The rows below come in pairs that one turn or mirror swaps. Which row does each named row swap with?
The rows were stretched afterwards, more along some directions than others.
J_101: 0.94  2.47  1.42  -0.31  -1.04  -0.88  0.15  -0.20  0.40  -1.47  1.97  -0.62  -1.69  0.59  0.79  0.03  -2.59  -1.44  -2.06  0.49  0.84  -0.07  1.08  -0.63  -0.14  -1.53  0.50
J_979: 2.62  4.16  -0.49  -1.90  -0.54  -1.78  -1.67  0.59  0.29  0.63  0.15  0.17  -0.32  1.69  1.14  -0.65  -0.97  -1.36  -1.47  2.72  0.92  -1.04  -0.12  -3.14  -1.27  -2.15  -0.12
J_530: -1.21  -0.21  -0.22  0.02  -0.14  0.90  0.66  -2.70  -0.29  2.70  -0.62  0.27  2.62  0.06  -0.43  -1.40  -0.76  0.58  0.29  0.20  0.62  -1.95  2.31  1.56  -2.59  -0.07  0.40
J_550: 3.67  1.76  -0.94  0.68  0.57  -1.07  -2.53  2.74  0.39  0.86  -1.68  -0.88  -0.73  2.55  -3.42  0.46  0.61  -0.99  0.14  -0.13  -1.25  -0.64  -1.89  1.54  0.05  0.53  -1.31
J_338: 0.77  -2.60  0.10  -0.76  -1.10  -0.24  -0.16  -2.98  1.17  1.93  -0.58  -0.01  0.43  2.79  -3.61  -0.68  1.04  -1.64  2.56  0.48  -0.40  0.06  0.12  2.15  -2.84  0.86  0.25
J_495: 2.51  1.83  -2.28  -0.84  1.91  -1.44  -1.37  1.99  1.30  1.15  0.24  1.66  0.08  0.62  -0.12  1.88  0.58  -0.16  -1.61  2.08  0.81  -1.31  -0.62  -0.98  -0.79  0.37  -1.56
J_225: -1.17  2.66  1.05  -0.35  -0.45  0.50  -0.09  -0.79  -0.60  -0.25  1.11  -1.27  -0.47  0.78  -0.05  -1.03  -2.06  0.15  1.08  -1.67  -0.35  -0.37  0.69  0.26  -1.45  -1.29  1.46
J_292: 0.17  0.83  -1.71  -0.52  2.27  -1.21  -0.72  -0.56  0.08  1.68  -0.44  1.39  1.45  -1.29  0.68  -0.53  1.22  0.82  -1.06  1.92  -0.10  -3.10  2.17  -1.34  -2.94  0.14  -1.63
J_832: -1.64  0.97  -1.58  0.47  0.73  0.72  0.33  -0.52  -0.60  2.47  -0.74  0.48  0.31  0.10  -0.78  -1.67  -0.79  2.26  2.09  -0.28  -1.22  -3.80  1.62  1.92  -1.84  -0.11  0.76
J_995: -1.07  -0.95  -2.04  -0.84  0.50  0.65  0.96  -1.48  0.88  0.91  -0.09  1.14  0.80  2.29  -2.17  0.60  1.23  -1.07  1.69  -1.35  -1.65  -0.56  -1.72  0.69  -3.52  -0.37  -1.08
J_91: 0.35  2.69  1.88  -0.65  -0.96  -0.65  1.45  -2.28  -1.49  1.39  -0.32  1.02  -1.36  -0.66  0.95  -2.55  -2.26  1.33  -0.61  0.88  0.22  -3.46  3.68  1.65  -2.20  -1.06  1.29
J_128: 1.70  4.75  0.65  -0.97  -1.41  -0.69  -1.41  0.33  -1.45  2.11  -1.02  -1.29  -0.45  -0.07  1.87  -0.45  -1.51  -0.97  -0.58  0.76  1.41  -2.22  0.27  -3.44  -0.40  -0.72  1.80
J_751: 3.06  1.59  -1.02  0.03  0.25  -0.74  -1.04  0.53  1.51  1.72  -0.84  0.25  -0.59  -0.17  0.79  1.65  1.27  -0.83  -1.40  1.17  0.62  0.79  -1.09  -1.99  1.52  -0.58  0.18
J_124: 1.93  1.83  -2.07  -0.99  1.36  -0.56  -1.87  0.63  -0.07  1.10  0.10  0.23  0.31  1.71  -1.88  1.37  1.52  -1.18  3.27  -1.15  -0.14  -1.21  -1.76  1.57  0.82  -0.39  -1.18
J_885: 1.83  2.53  -0.38  1.44  -0.45  0.85  0.73  -2.49  -0.51  0.48  1.27  -0.15  0.06  1.08  -3.13  1.24  -2.04  0.86  0.06  -1.87  0.21  1.94  -0.74  3.38  1.30  -0.74  -0.07
J_54: -2.65  0.69  0.35  -0.60  -1.93  0.50  2.55  -0.61  -0.23  -0.34  0.17  1.36  0.82  -0.16  3.11  -1.49  -2.44  -1.00  -4.00  1.00  0.70  -0.50  2.15  -1.04  -1.74  -1.81  0.97
J_878: 0.37  2.45  0.68  -0.93  -0.62  -1.55  -0.67  -0.12  -0.81  1.44  -1.46  0.90  1.26  0.75  -2.17  -0.90  -0.65  -1.67  -1.22  0.93  -0.36  -1.27  -0.30  1.93  -3.48  -1.01  -1.30
J_766: 0.52  -0.09  -0.46  -0.14  -0.77  0.85  -0.44  -1.13  0.99  0.18  0.27  1.63  -0.33  -0.79  0.91  -0.25  0.82  0.21  -1.90  0.24  1.27  0.65  0.83  -0.82  0.18  1.57  1.01
J_631: 0.27  2.21  -0.27  -1.00  -1.29  -1.03  0.14  -0.96  0.39  3.09  -1.29  0.41  -1.37  0.39  -2.02  0.21  -1.50  1.01  0.63  1.22  -0.39  -1.77  -1.03  1.64  -3.32  -0.08  0.69
J_43: -1.62  -0.51  -0.33  -0.68  -0.08  0.81  0.64  -0.64  0.25  -0.19  -0.09  1.30  -0.45  1.39  1.58  -1.95  0.12  -2.00  -0.69  0.11  -0.91  -1.50  1.25  -1.27  -3.01  -2.02  -1.99
J_58: -0.44  1.34  0.93  -0.50  -0.87  0.09  1.19  -2.01  -0.86  -1.42  0.87  1.83  -2.20  0.79  -0.97  -1.98  -1.67  -1.24  -1.19  0.18  0.13  -1.54  0.78  -0.85  -1.55  -2.59  -0.12
J_893: -1.18  1.26  1.79  0.45  -1.08  0.69  -0.02  -1.15  0.55  -0.52  -0.42  -0.51  -0.93  -0.83  3.42  -0.18  -1.49  0.28  -2.08  0.48  1.77  -0.35  2.01  -3.54  -1.25  -0.12  1.86
J_523: 1.23  1.60  -0.95  -0.27  0.83  -0.82  -0.07  0.30  -1.07  -0.03  0.89  1.28  0.61  -0.26  -1.16  -0.92  -0.46  -0.79  -2.34  0.06  0.25  -0.33  0.28  1.76  -0.96  -0.54  -1.67
J_554: 0.11  -1.67  -0.70  2.33  1.64  1.25  -0.15  -1.34  0.39  -0.28  0.84  1.90  -0.62  -0.24  -1.79  1.90  0.65  1.20  -0.52  -1.17  0.12  2.05  -0.46  2.15  -0.56  0.92  -1.87
J_761: 1.78  2.30  -1.82  0.95  0.12  -1.22  -2.79  2.55  0.66  1.27  -1.17  -0.06  0.32  -0.28  2.95  1.15  2.49  -0.99  -0.88  2.45  1.12  -1.17  -0.83  -3.01  -0.39  0.77  -0.89
J_507: 2.26  0.57  -0.70  2.80  -0.60  -0.34  -0.46  -0.15  0.41  2.23  0.41  -1.82  0.13  2.25  -1.36  1.05  1.08  -0.08  -0.31  0.57  0.19  2.46  -0.63  1.64  0.50  0.80  -0.08
J_568: -0.42  2.17  0.27  0.56  -1.09  1.10  0.09  -2.03  -0.13  0.16  1.90  -1.64  0.23  0.76  1.60  -1.89  -3.38  0.24  -1.34  0.28  0.37  -0.72  1.97  -1.69  -1.21  -1.62  1.04
J_920: 0.79  4.28  -0.42  0.54  -1.31  -0.64  -1.79  1.87  1.32  -0.29  -0.11  -1.13  -0.53  1.45  0.43  1.18  0.31  0.69  0.39  0.46  -1.41  0.84  -1.69  0.14  -0.49  -0.85  0.64
J_683: 1.42  3.83  -0.76  0.41  1.58  -2.93  -2.57  3.32  -0.46  1.63  -2.04  -0.85  -0.59  0.76  0.02  -0.28  1.23  -0.99  1.74  0.97  -1.27  -3.30  0.26  -0.59  1.24  -0.74  -0.32
J_957: 1.25  1.80  1.99  0.16  -1.74  0.99  1.27  -2.64  -1.69  0.16  -0.80  1.13  -2.65  -0.23  0.32  -1.44  -2.31  1.32  -0.14  -0.79  0.58  -1.67  0.76  1.03  -0.49  0.10  1.68
J_765: -0.74  2.16  -0.20  -1.09  -0.21  1.54  0.38  -1.67  -0.68  0.39  1.69  0.75  -1.50  -0.54  2.48  0.60  -1.14  0.19  0.14  -0.56  0.84  0.20  0.11  -2.14  -0.11  -1.74  0.56
J_178: 1.36  -0.67  -0.35  0.77  -0.38  1.88  1.25  -2.07  1.67  0.16  1.45  0.26  -0.29  0.73  -0.06  1.75  -0.29  0.18  -1.91  0.13  0.34  1.35  -0.20  1.31  -1.29  -0.73  -1.55
J_693: 1.20  1.63  0.41  0.47  -1.61  1.21  0.57  -3.45  1.06  1.14  1.09  0.87  -0.51  1.50  -1.23  2.15  -0.71  0.52  0.96  -1.02  2.00  0.76  -1.22  -0.64  -1.68  -0.19  1.44
J_269: 1.87  1.25  -2.42  1.10  1.57  -0.87  -1.31  2.20  0.06  2.43  -0.45  -1.05  0.41  2.20  -2.38  -0.48  1.37  -1.38  1.80  -0.35  -1.17  -0.84  -1.21  2.22  -1.19  -0.13  -2.30
J_840: 3.11  2.73  0.20  -0.42  0.68  -1.66  -1.53  0.66  -1.31  0.10  -0.32  0.10  -2.10  0.50  0.04  -1.53  -0.68  0.96  0.82  -0.19  -1.77  -2.90  -0.52  0.64  -0.03  0.95  -0.91
J_316: -2.41  -0.52  -1.68  -0.06  -0.20  0.04  1.18  -0.80  1.78  1.19  0.26  1.13  0.33  1.48  -1.66  1.04  0.45  1.46  1.27  -0.10  -0.56  1.74  -1.14  1.44  -3.61  -0.69  -0.86
J_601: 1.05  -0.18  -1.06  -0.12  -1.47  0.96  -0.81  1.09  2.24  -0.27  1.68  -1.60  0.37  2.09  -0.90  2.97  0.80  -2.16  0.59  -0.98  1.12  3.46  -2.62  -0.80  0.16  -1.04  0.23
J_409: -1.19  -0.84  -1.64  0.74  1.05  -0.75  -0.93  2.13  1.33  -0.15  0.81  0.53  1.29  0.01  0.39  0.42  0.50  0.20  -0.83  0.90  -1.49  -1.93  0.17  -0.75  -1.66  0.42  -2.99
J_260: -1.06  -0.69  1.35  0.15  -1.67  1.38  0.87  -4.67  1.00  0.97  -0.16  0.34  -0.69  1.93  -0.22  -1.11  0.03  -0.16  1.16  -0.22  0.82  0.08  0.93  -0.65  -3.77  -1.15  1.31
J_902: 2.63  3.16  -0.04  0.76  -1.42  -0.47  -0.91  0.21  0.85  0.04  -1.52  0.46  -2.22  0.65  1.36  0.29  -0.35  -0.17  -3.05  2.41  0.50  0.83  -0.32  -1.53  0.48  -0.68  -0.39
J_158: 1.91  1.90  -0.60  0.34  0.30  -1.33  -0.61  -0.44  -0.27  2.00  0.00  1.67  -0.61  1.89  -3.27  1.37  0.68  -1.01  1.47  -0.41  0.15  -0.59  -2.20  1.44  -3.50  1.04  -0.48
J_486: 2.52  2.68  0.69  -0.45  -0.04  -2.32  -2.90  2.06  0.29  1.18  -1.42  -0.93  -0.78  0.04  0.04  1.54  0.40  0.21  1.30  1.35  0.69  -1.48  -1.16  -1.05  -0.86  0.10  -0.41
J_558: -0.71  1.60  -0.95  0.54  0.80  -1.33  -1.34  2.57  0.65  1.16  -1.44  1.48  -0.94  1.55  -1.54  1.24  1.60  0.41  0.60  0.02  -1.29  -0.28  -1.62  1.62  0.35  0.08  -1.88
J_170: 0.37  3.12  0.48  -0.12  -0.07  -1.44  -2.28  2.62  -1.02  1.94  -1.55  0.14  -1.60  1.55  -1.30  -0.76  -0.85  -2.67  0.04  0.14  -0.46  -2.25  -0.11  -0.63  -2.93  -0.35  -1.18
J_321: 1.60  2.85  -0.30  2.25  -0.01  -0.62  -0.93  3.42  0.58  0.16  -0.87  -0.65  -2.03  -0.25  0.51  -0.22  -0.82  1.04  -0.10  -0.16  -1.53  -2.31  0.58  1.24  0.10  0.97  -1.07
J_881: -1.16  -2.22  0.00  0.04  -0.10  0.49  1.67  -2.26  0.06  -0.09  -0.39  0.99  1.19  0.10  -0.62  -0.75  -1.97  -1.37  -0.98  -0.11  1.07  2.31  2.08  2.52  0.38  0.09  0.51
J_503: 0.62  2.80  -0.61  -0.44  0.13  0.58  0.40  -1.83  -1.50  1.29  0.18  0.77  -2.47  -1.38  -0.73  0.26  -2.50  2.63  0.84  -1.60  0.61  -2.16  0.18  0.56  1.50  -1.26  1.35
J_162: 0.40  0.81  0.17  0.26  -1.01  0.59  1.09  -2.75  0.17  0.98  0.04  0.35  0.31  -0.69  0.37  -0.77  -2.31  2.07  -2.20  2.55  1.69  -1.47  1.59  -0.29  -0.31  -0.55  1.97
J_817: 1.58  3.31  -1.42  -0.06  1.34  -1.60  -1.17  1.77  -0.26  1.92  -0.44  0.44  -0.17  0.16  -1.24  1.42  0.25  0.56  1.51  -0.66  -2.06  -0.60  -3.17  1.21  0.50  -0.96  -1.05
J_532: 0.76  0.04  1.17  -1.36  -1.88  0.64  1.45  -4.08  -0.21  1.01  -0.65  0.22  -2.33  0.87  0.16  -1.21  -1.23  -0.06  -0.03  -0.41  1.55  -0.49  1.36  -2.06  -1.97  -1.29  2.70
J_935: -2.30  -0.38  -1.97  2.35  0.83  0.54  0.32  0.62  1.16  0.88  0.32  -0.01  1.33  -0.01  1.59  2.19  1.14  0.35  0.46  0.03  -0.25  1.51  -0.79  -0.17  1.17  -0.06  0.39
J_613: -0.46  3.06  1.87  0.48  -2.42  -1.09  -0.24  -0.47  0.56  0.99  -0.49  -0.31  -0.33  -0.29  0.46  0.52  -2.28  0.77  -1.22  1.65  1.17  -0.58  0.06  0.66  -2.00  0.66  2.52
J_324: 0.74  2.21  0.16  -0.87  -0.53  0.54  0.48  -0.08  -1.19  -0.99  0.75  1.07  -0.71  -1.52  2.80  -2.39  -2.29  -0.02  -4.09  1.36  1.41  -0.89  2.95  -1.50  1.11  -1.53  0.58
J_143: -1.03  -1.25  -0.83  1.47  0.74  2.29  0.77  -1.73  0.28  1.83  1.80  -0.02  0.41  0.54  -0.88  2.19  -1.96  0.47  0.11  -1.37  0.97  1.62  0.21  1.77  -0.92  0.47  -0.35
J_490: 0.64  2.54  -2.68  -0.40  2.45  -2.16  -0.44  0.64  0.12  1.17  -0.19  1.68  0.05  -0.31  0.61  -1.47  1.56  0.12  -0.04  0.49  -1.28  -3.18  1.49  0.18  -0.20  -1.87  -1.37
J_804: -1.69  -1.11  -0.32  -0.85  -0.95  1.90  2.42  -3.32  -0.12  -1.52  0.80  2.60  0.15  -0.74  2.49  -0.02  -1.04  0.14  -2.59  0.79  2.05  -0.26  2.63  -1.36  -0.67  -0.86  1.52
J_235: -0.62  0.24  -1.09  -0.50  -0.24  -0.02  1.45  -1.20  0.35  0.32  1.98  0.61  -0.11  -0.31  -0.50  0.51  -2.14  -1.55  -2.97  0.10  1.03  0.67  0.78  -0.90  -1.56  -1.75  -1.03
J_341: -0.95  0.81  -2.62  0.39  0.24  -1.12  0.41  -0.23  1.31  2.56  -2.50  1.59  1.32  0.22  1.11  0.08  1.66  1.02  -0.07  1.20  -0.66  -1.70  -0.75  0.23  -1.20  0.10  0.78
J_106: -2.20  2.62  -1.29  -1.06  0.20  -0.09  0.28  0.82  -0.47  0.36  0.86  0.86  -0.01  -1.48  1.82  -1.06  -1.69  2.10  -1.53  0.04  -0.21  -1.96  0.99  -1.96  -1.53  -1.97  0.47
J_876: -2.08  0.88  2.00  -0.62  -1.89  1.30  0.40  -4.14  0.20  0.34  -0.56  1.26  -1.50  0.77  0.28  -1.65  -2.22  -0.39  0.14  -0.54  1.28  -1.20  1.89  -1.59  -2.48  -0.99  1.85
J_886: -0.27  1.68  -0.33  -0.61  0.39  -0.19  -0.64  1.77  -1.81  0.17  -0.74  0.49  -1.13  -1.56  1.39  0.82  0.21  1.76  1.36  -0.31  -0.98  -3.19  -0.28  0.57  0.21  0.32  -0.08
J_153: 1.89  1.53  1.34  1.11  -0.67  -0.40  -0.26  -2.18  0.36  -0.99  0.24  -0.87  0.02  0.32  0.79  1.71  -0.96  -0.19  -1.40  -0.35  1.58  1.35  1.08  -1.33  1.06  -0.42  0.85
J_69: -2.64  -1.80  -0.60  -0.19  0.76  0.49  1.43  -1.76  -0.92  -0.44  -0.34  2.07  -0.11  -0.21  2.00  -2.52  -0.83  -1.94  -2.07  0.36  0.73  -1.78  3.47  -2.62  -1.69  -1.72  -0.58
J_604: 1.75  0.14  -0.77  -0.18  -0.85  -0.84  0.40  -0.64  1.75  1.47  -0.53  -1.07  0.20  2.36  -2.06  0.58  0.13  -0.89  -0.43  0.27  1.32  0.54  0.57  -1.02  -1.82  -0.51  -0.03
J_312: -1.61  1.48  -0.65  -0.64  0.08  0.06  -0.45  -0.09  0.79  0.27  0.41  -0.31  1.95  0.98  0.80  -1.22  -1.01  -0.19  -1.14  0.43  0.18  -1.62  1.20  -1.76  -1.85  -2.13  -0.40
J_895: -1.64  -1.83  -2.07  0.66  1.72  0.50  -0.17  0.24  1.50  1.93  -1.77  2.33  0.76  0.17  -0.60  1.19  1.98  -0.22  0.28  0.11  0.84  0.04  -0.41  0.95  -1.03  0.81  -1.94
J_650: 0.57  2.86  -1.07  -0.57  -1.65  -0.19  -0.39  0.27  -0.85  0.63  -0.41  0.03  -2.28  -0.82  2.50  -1.41  -1.48  -0.76  -3.06  1.61  1.18  -0.23  0.47  -3.67  0.39  -2.08  1.61
J_659: 2.50  0.86  -0.13  -0.02  -0.47  0.11  -0.12  -0.55  0.83  1.05  -1.56  1.58  -2.13  0.40  -0.57  0.58  0.84  1.16  -0.83  0.83  0.34  -1.15  -1.00  1.50  -1.29  1.20  -0.39
J_53: 1.82  4.89  0.39  -0.54  -0.25  -1.91  -0.70  0.83  -2.67  -0.10  -0.53  0.35  -0.99  -0.57  1.29  -2.48  -1.47  0.69  -0.76  1.54  -0.50  -5.40  2.45  -0.61  -1.89  -0.89  0.38
J_524: 0.99  0.80  -0.36  -0.84  -0.51  -0.30  -0.59  1.28  -1.62  -0.50  0.20  -0.51  -0.18  -1.29  2.71  -0.54  0.56  -1.79  -2.19  1.24  1.11  -0.99  1.95  -2.51  0.80  -0.71  0.54

J_292 is swapped with -> J_995
J_886 is swapped with -> J_524
J_604 is swapped with -> J_316
J_101 is swapped with -> J_613
J_409 is swapped with -> J_338
J_341 is swapped with -> J_490
J_170 is swapped with -> J_143
J_158 is swapped with -> J_495
J_568 is swapped with -> J_876
J_43 is swapped with -> J_530
J_128 is swapped with -> J_765
J_895 is swapped with -> J_269
J_693 is swapped with -> J_979
J_124 is swapped with -> J_761
J_840 is swapped with -> J_766
J_91 is swapped with -> J_54
J_920 is swapped with -> J_153
J_523 is swapped with -> J_659

